First come named turns, each shown by rows before and after it. For each pair of rows after them, which turns, in which order, take the first row to the second? The first pair is done for you.
turn F:
[ -6   4   2  12  -4 -27  12   5   5  14  16  -4   7  -9  -8 -14 -29 -15
   0  -1 -17   6   1   7] |-> [-10   9   6  21  -1 -12  10   8   9  17   7  -5  11  -5   2  -7 -33 -24
   6   0 -17  10  -4  -5]
[-23  13 -17 -13  -5  -7 -19   5  12 -22  -8  17  10   0 -11  10   2  27
   3 -10  12  -6 -17   4] |-> [-13  -6 -13 -15   0 -35 -17 -13   4 -17   3  10   1  -5 -27   4   0  27
  -5  -7  -2  -1  -5  13]
[  1 -29   2  -1 -16  12  14 -23 -18  15 -30   1   5  -2 -16   8   2 -13
  20   7  -2   3  32 -21] |-> [-11 -16   0  -3 -21  31   9 -14  -7  11 -36   8  11   1  -6  13   5 -12
  22   6  12   1  22 -27]
[  8  -3  15   8  24  18  30 -16 -14  10   3   7   1 -12   2   9  -8 -29
   4  19  -1  30  16 -21] |-> [ -5  20   6   6  13  40  19   3   2  -2  -6  20  11  -6  15  14  -3 -18
   9  15  21  25  -1 -23]
turn X:
[  2  -2  10   5  30   3  -6  -3 -20  -5  -3   5 -15   8  20  17  -3  -2
  -6  16  -4   0  -2  -7] |-> [ -4   0   8  10  27   6  -5  -1 -17  -5  -3   8 -15   8  24  19  -4  -7
   1  13  -5   3  -4 -12]
[  9   4  12  11 -11  58  14  -2  -7  41  -9  13   9  10  21   8  14 -14
  -4  11   6   8 -20 -11] |-> [ 21  -9  18   0  -3  54  14 -14 -14  48  -2   8   8   7  12   6  14 -12
 -16  18   9   5 -16  -4]
[ 21 -10  26 -13  24  38   0 -12 -17   8  -6 -23  15   1  13  34 -13 -24
 -16  24   9 -10  -7 -15] |-> [ 13  -6  32   7  15  32  10 -12 -14   6  -7 -22  13   4  16  29 -19 -39
  -1  15 -10   4   1 -27]
turn N:
[  1  18   2   1   5  -3  10  28 -26  11  -8   7  -5  -6 -10   6  19   1
   4  10  13  -9  11  -3] |-> [ -4  24  -1   3   2  -5  12  30 -23   8  -7   9  -7  -6 -12   4  19   0
  10   5  10  -7  13  -2]
[ -8   2  -4 -17   6  -5  -9  -7  -9  12 -10 -14  -6  -6   4   3  -4  -1
  16 -10   2  -1  -9  16] |-> [-10   4  -5 -16   2  -5  -9  -5  -7  13 -10 -12  -7  -7   3   3  -7  -3
  18 -10   1  -6  -8  15]
[ -4  10 -16  -3  -7  33   2  18  18 -28   0  31  20   3  19  -5   7   7
   9   3  21 -18  -2   3] |-> [-13  14 -17  16 -15  13  12  15  24 -28   4  33  16   4  13 -14  -1  -9
  28  -6  -6   0  10  -7]
turn J:
[-15   7 -12   4 -13   6  -1  10  18 -13 -18   4   7   6   2  -6  -1   7
   5  -4   6   7  -4  -1] |-> [-15   7 -11   1 -10   9  -3  12  20 -12 -17   2  11   7   2  -5   0   7
   3  -2   9   3  -5   1]
[-22  31  -3  36 -23  -9  -4  34  21 -11 -16   2   5  -8  -4  -9   7  -1
  16 -19  -4  18   3 -15] |-> [-19  30 -15  20 -27 -13 -14  40  21 -17 -14   6   5  -9 -10 -17  18  19
   6 -17  12   9  -1  -1]
[  0  -3   4  13  31  35   8 -10  23  19 -22  -8   7  24  36  24  11 -16
  -3  43  46   2   6 -23] |-> [-12   3   5  45  21   8  24 -16  28  19 -16  -4  -1  26  26  11  -4 -37
  21  25   6  25  20 -40]
[ -8   3 -15  10 -20 -38  -3  -3   7  -6   7   9  -7   2 -10 -22  -3   1
  11 -14 -16  11   8  12] |-> [  2   3 -20 -13 -12 -22 -17   2   5  -8  12   9  -2  -1  -8 -14  10  26
 -10  -4  15  -7  -5  25]

Between the rows of a pair lie two turns.
[ 15 -21  17  -1   7 -11  13 -17 -16  12   2 -17 -12 -18  -9   1   5  -8
 -19   7 -19   2   6   3] |-> [ -9   6  20  10   2  31   9   5   0   3 -13  -7  -1 -10  17  16  -2 -18
   2   4  -9   7 -11 -20] | F then X
[  1  -4   5   2   1   6  -3  18  21  -5   4   2   1 -15  22  12 -31  -9
   0  17 -11  26   3 -33] |-> [  5  -4  -9 -22  -3   4 -18  25  24 -10  10   8   2 -20  15   5 -16  22
 -19  19  19   9  -4  -7] | X then F
[ 12   1 -16 -24   5   2 -12   9  -2  -3   1 -12   2   1  -3   1  -5  17
  -7  -5  12 -13   4  16] |-> [ 11   0  -9 -22  12  16 -10   8  -1   3  -2 -15   5   3   5   8  -7  12
  -7   1  14 -14   1  11] | J then F
[ 11  14 -15  14   0 -29   5  17  12   8   3  16 -22  -1  -6 -16   4  25
  -9 -25  -7   0  10  31] |-> [ -5  27 -12  29  -6 -11   9  28  20   5  -8  20 -17   6   8  -7  -2  10
   7 -27 -10   9   5  13] | F then X
[ -9   8   4  21  -7  -1   3   7   5  -5  -7   9   2   3   6  -4  -3 -14
  19 -10  -8   6   0  -7] |-> [  3   2  -7 -10  -4   1 -10   7   2  -6  -2   6   3  -1  -1  -5   9  16
  -5   0  22 -16  -6  14] | F then X
[-11  14 -17  25 -15   6  -2  20   5 -11  -7 -11   4   0  12  -5   4  -9
  10   0   4  -9 -18  -8] |-> [ 13 -18  -6  17   2 -19   8  -5 -15   1   9 -30  -6  -9  -4  -4   7 -12
  -8  11  -8 -14  -5   6] | X then X
